[[136 148 147 131 113 106 116 134 148 147 132 114]
 [134 116 106 113 131 147 148 134 116 106 113 130]
 [141 149 141 123 109 108 122 141 150 142 124 110]
 [140 122 108 109 124 142 150 141 123 108 108 124]
 [107 110 126 144 149 140 120 108 110 125 143 149]
 [106 115 133 148 147 133 115 106 114 132 148 148]
 [128 145 149 138 119 107 110 127 144 149 139 119]
 [146 129 112 107 117 136 149 146 130 112 106 117]] ⇒ 136

[[101 107 107 131 104 136 134 114 129 121 134 137 110 104 131]
 [132 111 111 154 134 127 106 108 105 112 144 106 137 140 150]
 [130 136 146 122 125 101 123 124 115 124 129 137 151 116 139]
 [110 119 101 101 147 145 120 127 120 119 116 151 103 151 108]
 [154 139 103 112 125 101 130 153 115 114 144 152 138 117 140]
 [130 104 109 133 114 103 133 118 130 102 114 117 131 115 109]
 [126 105 109 110 148 114 119 126 131 137 128 108 144 117 148]] ⇒ 101

[[125 116 113 134 141 120 149 137 148 133 122]
 [139 131 119 119 123 113 146 121 134 120 122]
 [127 138 130 115 114 129 116 112 110 121 136]
 [131 122 109 123 131 111 154 124 142 125 123]
 [132 125 133 138 135 130 131 141 137 132 121]
 [129 136 123 112 114 122 126 109 115 119 134]
 [127 138 145 126 118 141 102 123 108 127 135]] ⇒ 125

[[126 132 126 128 127 129 121 127 129 127 119 113 148 134]
 [129 127 131 128 138 129 125 128 131 130 131 146 111 132]
 [126 129 119 123 122 125 136 132 133 127 127 121 126 127]
 [127 120 122 128 132 128 135 131 121 126 126 129 137 126]
 [123 137 129 127 126 129 129 125 130 127 129 121 141 124]
 [124 132 136 127 127 128 134 123 123 130 127 131 129 135]
 [129 124 134 131 151 128 128 117 126 124 132 120 130 130]
 [129 135 131 130 110 129 125 131 120 128 125 128 134 121]
 [131 130 131 133 146 129 122 112 121 129 134 129 122 127]
 [128 127 115 135 132 129 134 129 127 132 135 151 127 132]
 [127 123 128 126 146 126 135 123 132 127 128 123 135 125]] ⇒ 126

[[138 125 136 118 132 133 126 134 115 135 122]
 [140 120 134 118 128 125 124 130 111 130 127]
 [135 119 117 120 124 137 125 124 117 135 131]
 [135 142 129 120 129 127 139 138 126 130 139]
 [136 131 141 142 130 134 135 128 130 117 121]
 [116 133 115 123 136 130 134 140 138 131 127]
 [132 116 132 135 134 141 129 131 119 128 114]
 [133 139 133 114 128 128 139 139 128 134 131]
 [137 123 135 125 124 108 132 116 120 127 128]
 [136 129 136 131 121 147 122 133 130 115 130]
 [132 131 134 132 128 125 150 120 122 139 127]] ⇒ 138

[[115 133 127 126 116 126]
 [128 125 127 129 119 143]
 [133 135 131 134 148 128]
 [142 134 131 126 135 130]
 [123 128 129 128 120 135]
 [128 125 126 127 128 124]
 [134 130 126 124 114 134]
 [132 128 129 128 149 118]] ⇒ 115
---
Q:
[[150 149 143 142 109 122 103 107 105  99]
 [139 132 137 120 113 132 113 119 120 118]
 [118 121 120 130 140 126 141 136 137 138]
 [119 117 124 123 135 129 140 134 138 138]
 [134 136 131 133 124 126 121 123 120 121]
 [118 122 116 122 138 133 138 143 137 145]
 [133 128 132 119 119 133 120 126 126 126]
 [140 136 136 124 113 132 112 120 118 117]]
A: 118

Q:
[[124 117 115 123 124 129 131 127 137 136 121 116 141 123]
 [130 131 138 133 130 143 120 125 135 111 142 134 142 131]
 [140 129 130 131 117 138 130 130 134 148 133 113 139 123]
 [121 120 129 141 122 128 129 131 125 130 125 130 132 120]
 [136 124 132 135 131 114 127 121 131 108 130 123 113 128]
 [126 141 128 105 124 132 122 131 112 112 129 134 131 133]
 [125 124 133 123 128 122 110 125 133 127 132 121 129 127]
 [137 130 122 126 138 125 107 128 126 144 117 128 128 127]
 [141 131 114 134 131 115 124 128 126 117 155 112 127 125]
 [146 130 121 135 126 136 113 131 123 129 138 118 139 128]]
A: 137

Q:
[[116 130 138 133 108 135 122 142 116 138 131 132 140 123 131 134]
 [124 124 129 136 118 128 132 128 120 131 138 134 134 135 134 127]
 [131 139 114 126 139 126 130 121 132 123 123 135 128 126 126 130]
 [121 123 132 119 123 157 122 133 125 131 132 117 126 126 122 138]
 [132 136 124 128 127 132 124 121 131 121 133 131 130 133 136 134]
 [132 128 123 128 132 136 139 120 131 139 131 141 126 123 134 119]
 [143 132 125 123 128 116 131 131 126 129 129 119 108 130 131 123]
 [136 124 116 129 134 132 146 119 144 137 128 147 142 114 128 128]
 [124 128 129 135 126 137 128 120 131 128 129 131 141 125 132 120]]
A: 143

Q:
[[142 141 142 116 137 107 126 112 140 119 141 115]
 [145 132 145 111 123 106 131 138 138 127 106 113]
 [134 142 117 131 139 148 116 147 136 110 125 106]
 [111 140 119 134 119 145 151 131 143 108 139 146]
 [148 127 122 131 138 130 106 134 110 135 150 105]
 [126 107 120 120 113 136 105 116 124 109 111 141]
 [141 144 129 136 134 134 129 125 140 128 143 117]
 [143 130 126 111 114 139 111 149 123 132 136 116]
 [112 132 134 151 137 143 142 110 114 119 124 145]
 [112 147 121 146 113 117 149 107 142 111 122 119]
 [120 118 119 143 135 110 111 132 142 142 146 130]]
A: 112

Q:
[[113 132 125 140 130 131 132 124 129 118 125 134 113]
 [110 129 124 142 127 137 137 123 129 118 119 142 106]
 [111 128 133 145 129 146 132 116 126 129 121 148 100]
 [129 125 131 128 127 134 129 126 127 133 125 134 124]
 [109 126 129 144 126 145 137 119 127 124 117 150  99]
 [117 128 133 140 129 142 130 119 126 131 124 143 108]
 [116 131 133 143 133 139 127 118 126 129 129 138 110]
 [124 126 125 129 124 131 134 129 129 124 121 134 122]]
A: 117
---
[[153 110 120 119 117]
 [129 120 124 107 132]] Answer: 107

[106 129 116 131] Answer: 116

[137 142 113 102 125 140 126] Answer: 140

[[110 118 111 151 142 121 128]
 [125 124 128 132 142 130 123]
 [130 125 133 128 143 129 128]] Answer: 129

[[138 146 128 123 134 122]
 [128 124 140 115 123 122]
 [135 113 131 154 119 127]] Answer: 119

[103 117 117 153 150 119] Answer: 150
---
154,141,124,124,132
130,131,127,127,128
gives 154, 128

116,124,143,133,156,141,116
151,119,109,133,135,118,157
gives 116, 157

124,132,128,128
132,119,143,149
133,104,140,146
gives 124, 146

104,126,125,104,137,103
139,124,129,140,124,138
gives 104, 138

132,130,103,124,110 gives 132, 110

109,141,146,129
131,108,100,131
148,121,117,129
gives 109, 129

105,114,120,128 gives 105, 128

141,124,118,121,120,156 gives 141, 156
---
[[129 129 124 154 123]
 [134 126 122 128 131]
 [132 129 124 132 127]] --> 132

[[128 126 127 129 128 129 127]
 [117 113 110 144 124 134 125]
 [121 155 140 115 121 112 141]] --> 112

[[124 127 111 123 131 137]
 [136 105 138 121 138 120]
 [128 127 119 124 129 142]] --> 129

[[157 119 136 115]
 [101 119 146 131]
 [147 129 129 103]] --> 129

[[111 125 137 154 124 157]
 [122 135 108 116 121 145]
 [132 113 124 123 128 134]] --> 128

[[138 141 135 131 118]
 [132 130 134 130 120]
 [137 107 107 120 127]] --> 120

[[130 142 129 120 130]
 [117 132 129 112 129]
 [135 122 123 153 125]] --> 153

[[151 131 134  99 112 111 117]
 [112 126 131 138 118 147 130]
 [141 126 129 120 116 118 128]] --> 118

[[118 134 135 138 129]
 [130 112 116 118 111]
 [111  99 116  99 125]] --> 99

[[120 142 119 120 154 121]
 [133 157 137 131 154 127]
 [132 123 138 134 114 132]] --> 114
---
[[131 133 122 129 140]
 [129 119 139 125 100]] -> 139

[[106 118 122 109]
 [108 119 123 110]] -> 119

[[134 149 134 134]
 [135 144 132 131]] -> 144

[[101 128 101 114 116 122]
 [103 132 104 115 117 126]] -> 115

[[150 107 135 116 157 137 120]
 [151 108 123 107 155 130 120]] -> 155

[[141 141 109 156 144 132]
 [124 131 139 127 142 119]] -> 127

[[122 134 114 107 141 135 133]
 [105 125 122 135 127 130 125]] -> 127
---
[148 106 144 109 154 123 135]
135
[140 117 126 107]
107
[126 154 121 100 140 114 143]
143
[106 107 114 123 121]
121
[109 114 120 155 143 136 133]
133
[129 153 153 145 155 144]
144
[133 103 114 126]
126
---
array([112, 128, 102, 150, 110]) | 150
array([102, 139, 106, 134, 103, 133]) | 103
array([127, 111, 138, 125, 118, 151, 117]) | 151
array([112, 128, 124, 106]) | 124
array([120, 108, 118, 122, 117, 152]) | 117
array([149, 106, 125, 134]) | 125
---
129  125  121  123  147
142  106  134  122  147
141  112  132  122  137
yields 112

126  131  125  129
108  157  141  143
yields 157

112  140  129  137  133  128  104
139  128  122  134  145  128  114
yields 128

112  132  127  140  133  121  131
117  122  130  104  115  133  129
yields 122

125  105  109  145  123  149  134
119  104  102  133  122  139  143
yields 104

133  132  107  104  116  102  155 yields 132

147  138  106  149  137  137 yields 138

134  137  124  123  137  117
132  106  137  127  134  131
yields 106

150  128  128  103  134  107  123 yields 128
---
[[123 111 144 123]
 [145 106 128 136]
 [130 124 123 121]] >> 144

[113 105 125 149 146 121] >> 125

[[117 119 151 112 110 120]
 [147 139 152 112  98 130]] >> 151

[[127 135 102 124]
 [132 113 132 133]] >> 102

[108 140 143 149] >> 143

[133 122 111 136 134 152] >> 111

[[128 128 134 150 148]
 [122 125 150 144 119]] >> 134

[144 126 122 128 134 148 156] >> 122
